Each path below is one point turned by a fixed rotation once a step. After each direction that follows a path, write how fast that rotation turns it, in deg/step (0 if it stays still).
Each turn is a multiple of 5 degrees from 10 to 175, or 0.
Each row of a path follows its step; steps can be skipped.

step 4: [ 1.84 -0.90  0.49 -0.90 -0.12  1.00 -0.56 -2.48  0.82 -0.13  0.10  1.20
 -0.82 -0.49  1.30 -3.53 -1.02  0.10  0.35 -0.05 -0.88  1.68 -1.37 -0.98
 -1.08 -1.78 -1.69 -0.73 -1.77 -1.56 -0.13  0.88  0.17  0.06 -0.02 -0.43
 -0.15  1.31 -2.85  0.42  0.61  0.76 -1.20 -1.48 -3.33]
step 10: [-2.46  1.78  0.69  2.23  0.53 -0.10 -1.06 -1.87  0.90 -2.22  1.13  0.01
  0.80 -0.05 -0.92  1.71 -0.41 -1.69 -0.24 -1.43 -0.86  0.18 -1.01 -0.39
 -0.71  0.68  1.17  2.95  0.07 -0.24 -1.04 -2.47  0.56 -0.24  0.49  1.28
  2.23 -0.84  0.31  0.31 -0.06 -2.23 -2.54  1.17 -0.55]
step 11: [-0.98 -2.36  2.73  0.27 -1.42 -0.94  1.28 -2.07  0.55 -0.93  0.79  0.15
  2.64  2.89 -1.18 -2.16 -0.97  0.14 -0.03 -0.84  0.72 -1.14 -0.52  0.10
  0.83 -1.76 -0.42 -1.73  0.58 -0.89  0.64  1.54 -0.35  2.05  2.22  0.20
  0.39  0.36 -0.03  0.39 -1.33 -0.06 -0.10  0.38 -2.19]
step 18: [-2.17  1.22  4.04 -0.89 -2.60 -0.39  0.16 -1.27 -0.23  0.00 -0.50 -0.30
 -0.84 -0.44 -1.06  0.45  0.99 -0.23 -0.36 -2.54  0.23 -1.55 -2.25  0.55
  1.29 -2.27  0.70  0.72  0.57  0.56 -0.38 -1.61  1.20  2.54 -0.59  0.94
 -0.38 -0.25  0.79 -0.87  0.44 -1.97  0.90  0.32  0.26]
step 19: [-0.72 -2.96 -0.14 -1.56 -0.09 -0.93 -1.52 -3.69  2.40  0.17 -2.09  0.73
  0.08 -0.06  1.61 -1.22  1.23 -0.18  0.16 -0.94  0.30  1.42 -1.34  2.31
 -0.35 -0.31  0.06 -1.11 -0.33 -1.50 -1.23  1.14 -0.40  0.20 -0.18 -1.70
  2.12  0.72 -0.94  0.87 -1.02 -0.08 -1.02 -1.50 -1.32]
step 23: [-1.89 -1.59 -0.03  2.54 -2.20  1.01 -0.96 -2.05  2.62  0.42  2.13  0.24
  1.44  1.12  1.58 -2.12 -0.74 -1.19 -1.05 -1.27 -0.72 -0.14 -2.09 -1.92
  0.33 -2.22 -0.26 -0.64 -0.48 -1.81 -0.93 -1.40 -1.24  0.18  0.25 -0.17
 -0.17 -0.89 -0.60 -0.20  0.06 -0.80  0.26 -1.77 -1.01]
step 28: [-0.65  2.77  0.24 -0.17  0.16  0.14 -1.04  0.28  0.66  1.06 -2.26 -1.73
  2.29 -0.18  1.11  0.42 -1.78 -0.10 -0.41  1.05  0.43 -1.33 -1.83 -0.97
  0.06 -1.33 -1.47 -0.45 -1.44 -1.56 -3.19 -2.60  1.63  0.79  1.04 -1.74
  0.12 -0.11  1.89 -1.51 -1.12  0.59  0.72  0.76  0.01]
step 32: [ 1.58  2.41 -1.23 -0.82  1.45  0.07 -0.99 -0.37  1.64 -1.29  0.29 -1.14
  0.84 -1.44  0.76  0.70 -1.35 -2.02 -1.41 -0.61  1.81  1.11 -1.04  1.58
  0.50  1.61  0.17  1.09 -1.37 -0.37 -0.50 -2.64  1.01 -1.21 -0.50 -2.41
  2.86  0.54 -0.98  0.78 -0.64 -0.28 -1.66  0.29 -1.69]
step 44: [ 1.79  3.29  1.45 -1.18  1.96  0.06 -0.72 -1.28 -0.59 -1.62 -2.69  1.67
 -0.34 -1.19  0.91  1.42 -0.90 -0.60 -0.03  0.01 -1.06  1.38 -1.36  1.04
 -0.92 -0.72 -2.10  0.41 -2.15  0.56 -1.07  0.46  0.24  1.09  1.30  0.13
  2.12  1.20 -0.71  0.41 -1.27 -0.70 -1.29  1.35 -1.74]
[-0.39 -0.07 -0.40 -0.17 -0.43  0.06  0.39  0.60  0.61 -0.33 -0.66  0.00
 -0.37 -0.01 -0.10  0.16  0.60  0.16 -0.08 -0.02 -0.15  0.24 -0.36 -0.94
 -0.61  0.56 -0.13 -0.59  0.30  0.48  0.00 -0.14  0.15  0.47 -0.03 -0.34
  0.39  0.37  0.03 -0.61 -0.20 -0.21 -0.26  0.24 -0.42]
115
[ 0.67 -0.24 -0.84  0.17 -0.05  0.35  0.48 -0.34 -0.15 -0.19  0.36  0.12
 -0.25 -0.29 -0.47  0.72 -0.26  0.19  0.53 -0.31  0.22  0.18 -0.28  0.44
 -0.60  0.15  0.20  0.44 -0.37 -0.38  0.13  0.19  0.20  0.03  0.00 -0.06
  0.51  0.72 -0.39 -0.21 -0.55 -0.41  0.13 -0.14  0.55]
145
[-0.16 -0.13  0.44  0.30  0.82  0.02  0.12 -0.11 -0.42  0.03  0.61 -0.25
 -0.69  0.09 -0.69 -0.66  0.01  0.36 -0.76  0.29 -0.62  0.11 -0.27 -0.46
 -0.96 -0.03  0.14  0.06 -0.14 -0.36  0.23 -0.05 -0.10 -0.32  0.36  0.17
 -0.12 -0.27  0.02 -0.07 -0.43 -0.31  0.02 -0.13 -0.34]
110
[ 0.10  0.06  0.70 -0.16 -0.39 -0.26  0.14 -0.19  0.06 -0.70  0.10 -0.44
 -0.36 -0.22  0.40  0.20 -0.25 -0.07 -0.24  0.19  0.10  0.03  0.99 -0.03
 -0.41 -0.32 -0.18  0.08 -0.02  0.65 -0.21 -0.10  0.44 -0.14  0.19  0.50
  0.88 -0.28 -0.07  0.18 -0.13 -0.58  0.43  0.73  0.39]
95
[ 0.23 -0.03 -0.27  0.41 -0.18  0.19  0.67  0.19  0.27 -0.44  1.02 -0.13
  0.10  0.11 -0.13 -0.66 -0.24 -0.74 -0.17 -0.17  0.46  0.47  0.27 -0.10
  0.22 -0.12 -0.49  0.10  0.39  0.29  0.60 -0.10 -0.29  0.36  0.55  0.18
  0.20  0.36  0.13 -0.14  0.74  0.09 -0.10 -0.52 -0.30]
115
[-1.02 -0.06 -0.40 -0.02  0.21 -0.69 -0.05 -0.33 -0.26 -0.19  0.71 -0.31
 -0.18 -0.01  0.72  0.20  0.82  0.39 -0.25 -0.44  0.05 -0.08  0.42 -0.03
  0.38 -0.05  0.09  0.41 -0.01 -0.40  0.12  0.28 -0.03  0.70 -0.07  0.36
 -0.33  0.39 -0.13 -0.43 -0.19 -0.16 -0.44  0.24  0.20]
90
[-0.37  0.66  0.29  0.10  0.18  0.62 -0.30 -0.25  0.11  0.29  0.34  0.23
 -0.14  0.14  0.43  0.57 -0.36 -0.68  0.51  0.03 -0.37  0.49 -0.24 -0.68
 -0.51 -0.49  0.16  0.53  0.32  0.18 -0.09  0.00  0.02  0.41 -0.63  0.22
 -0.37 -0.03 -0.33 -0.52  0.20  0.08  0.69 -0.03 -0.14]
135
